In the data rows, the value 128 means zero.
Here is a table of points, one per row:
tensor([145., 124., 138., 140., 169., 101., 117., 128., 107., 102., 162., 133.,
        118., 124., 130., 146.])
tensor([124., 160., 137., 214., 130., 120., 125., 117., 132., 184.,  91., 123.,
         75., 126., 119., 154.])
tensor([122., 139., 163., 171., 138., 122., 121., 102., 121.,  81., 211., 106.,
        117., 126., 114., 168.])
tensor([126., 134., 130., 121., 124., 132., 127., 118., 123., 136., 113., 127.,
        148., 133., 123., 129.])
tensor([108., 159., 123., 255., 101., 121., 140., 114., 133.,  21., 231., 131.,
         35., 112., 139., 215.])
tensor([129., 119., 127., 146., 125., 121., 122., 117., 139., 119., 137., 122.,
        134., 132., 131.,  51.])
tensor([118., 104., 101.,  78.,  98., 117., 147., 154., 125., 146., 122., 115.,
        171.,  97., 118., 100.])
tensor([137.,  54.,  29.,   0., 120., 120., 126., 149., 220., 119., 160., 148.,
        196., 125., 147., 223.])
tensor([156.,  74., 218., 138., 126., 145., 163., 168., 102.,  38., 107.,  89.,
         16., 226.,  37.,  20.])
tensor([ 78., 138., 255., 235., 149., 134., 130., 103.,  70.,  97., 245., 127.,
         66., 129., 155., 130.])
tensor([120., 179., 156., 132., 127., 114., 119., 108.,  67.,  73., 189., 126.,
        119., 124., 133.,  22.])
tensor([116., 155., 146., 106., 124., 129., 122., 111., 107., 137., 107., 124.,
        130., 117., 125., 137.])
tensor([134., 115., 114., 146., 130., 134., 124., 132., 128., 152.,  97., 137.,
        131., 128., 130., 133.])
tensor([103.,  83., 142.,  81., 134., 122., 159., 137., 135., 116.,  88., 114.,
        117.,  57., 165., 109.])
tensor([127., 131., 125., 134., 123., 142., 129., 126., 110., 132., 109., 135.,
        138., 127., 128., 121.])
tensor([131.,  81.,  58.,  38., 106., 134., 125., 143., 198., 254.,   4., 143.,
        163., 112., 121., 147.])
tensor([132., 116., 118., 156., 129., 120., 121., 113., 129., 130., 145., 134.,
        115., 135., 123.,  95.])
tensor([129., 131., 126., 133., 128., 130., 127., 122., 124., 136., 117., 130.,
        135., 130., 127., 129.])
tensor([148., 131., 131., 113., 169.,  92., 111., 128., 100., 105., 141., 138.,
        132., 116., 127., 112.])
tensor([129., 152., 128., 158., 132., 126., 122., 126., 140., 129., 136., 126.,
        111., 126., 120., 137.])
tensor([146., 138., 105., 141., 163., 131., 140., 125., 117., 141., 140.,  90.,
        128., 142., 155., 138.])
tensor([122., 132., 121., 106., 137., 130., 128., 121., 126., 164., 112., 125.,
        139., 136., 130., 122.])
tensor([151.,  97., 149., 107., 105., 117., 134., 128., 110., 146., 102., 119.,
        126., 177., 134.,  98.])
tensor([136., 135., 122., 113., 142., 119., 123., 128., 124., 144., 113., 132.,
        144., 120., 124., 137.])
tensor([122., 159., 122.,  93., 119., 137., 123., 130., 135., 156.,  65., 131.,
        143., 120., 122., 142.])
tensor([128.,  94.,  86.,  18., 119., 117., 120., 131., 178., 137., 112., 138.,
        182., 123., 132., 119.])
tensor([131., 131., 121., 106., 122., 135., 120., 131., 132., 152., 100., 136.,
        143., 127., 119., 127.])
tensor([129., 113.,  92., 116., 111., 117., 138., 122., 149., 150., 126., 124.,
        154., 132., 123., 139.])
tensor([127., 137., 124.,  93., 126., 133., 129., 127., 148., 168.,  94., 134.,
        145., 125., 123., 142.])
tensor([129., 136., 126., 120., 124., 130., 126., 126., 128., 142., 102., 133.,
        138., 128., 125., 144.])
tensor([114., 127.,  78.,  56.,  91., 134., 137., 180., 150., 179.,   0., 181.,
        163.,  81., 127.,  24.])
There is one direction along which these points spread out most. For each point below, how far along it does it lie, from 0 to 99? The average is 50, and the first point in the table lies past the average.
tensor([132., 124., 121.,  95., 130., 124., 128., 128., 128., 103., 156., 128.,
        160., 134., 132., 144.]) : 50
tensor([120., 131., 131.,  95., 115., 144., 129., 130., 115., 175.,  92., 147.,
        136., 127., 135., 127.]) : 42
tensor([128., 133., 131., 132., 127., 130., 126., 124., 123., 130., 119., 127.,
        134., 132., 125., 126.]) : 52
tensor([143., 157., 141., 127., 131., 131., 127., 149., 106.,  90.,  85., 129.,
         74., 126., 107., 131.]) : 56
tensor([133., 110., 138., 120., 138., 138., 116., 134., 143., 181., 146., 130.,
        138., 129., 113., 159.]) : 48
tensor([149., 195., 148., 245., 135., 145., 132., 125., 106.,  52., 228., 135.,
         95., 133., 125., 196.]) : 82
tensor([133., 131., 132., 133., 124., 125., 129., 120., 121., 133., 115., 127.,
        134., 123., 127., 136.]) : 51
tensor([121.,  82.,  53.,  37., 119., 155., 134., 128., 165.,  93., 176., 138.,
        220., 107., 151., 126.]) : 35
tensor([136., 140., 181., 222., 152., 119., 110.,  95., 121., 119., 244., 132.,
         41., 146., 128., 106.]) : 81
tensor([131., 119., 191., 177., 144., 110., 117., 146., 114., 143., 116., 126.,
         96., 140., 120., 225.]) : 61
tensor([124., 108., 106.,  48., 128., 143., 135., 135., 150.,  83., 185., 115.,
        199., 129., 137., 136.]) : 44
tensor([121., 156.,  87., 131., 130., 149., 130., 134., 171.,  89., 148., 120.,
        143., 118., 127., 200.]) : 51
tensor([ 74.,  91., 213., 101., 118.,  90., 133., 138., 113., 130., 123., 135.,
        119., 124., 154., 156.]) : 54
tensor([123., 195., 145., 210., 135., 148., 121., 108., 133., 111., 151., 117.,
         94., 136., 136.,  66.]) : 68
tensor([141., 141.,  94., 174., 121., 145., 137., 130., 122., 148., 104., 122.,
        119., 127., 140.,  88.]) : 52
tensor([134., 138., 124., 134., 113., 114., 114., 119., 122., 115., 126., 142.,
        134., 134., 130., 125.]) : 53
tensor([135., 132., 123., 132., 128., 134., 131., 127., 122., 145., 126., 122.,
        137., 134., 131., 123.]) : 50
tensor([121., 110., 139.,  74., 111., 149., 132., 126., 101., 148.,  80., 146.,
        150., 126., 135., 127.]) : 41
tensor([152., 126.,  79., 159., 163., 133., 122., 139., 119., 124., 132.,  91.,
        106., 159., 122.,  90.]) : 55
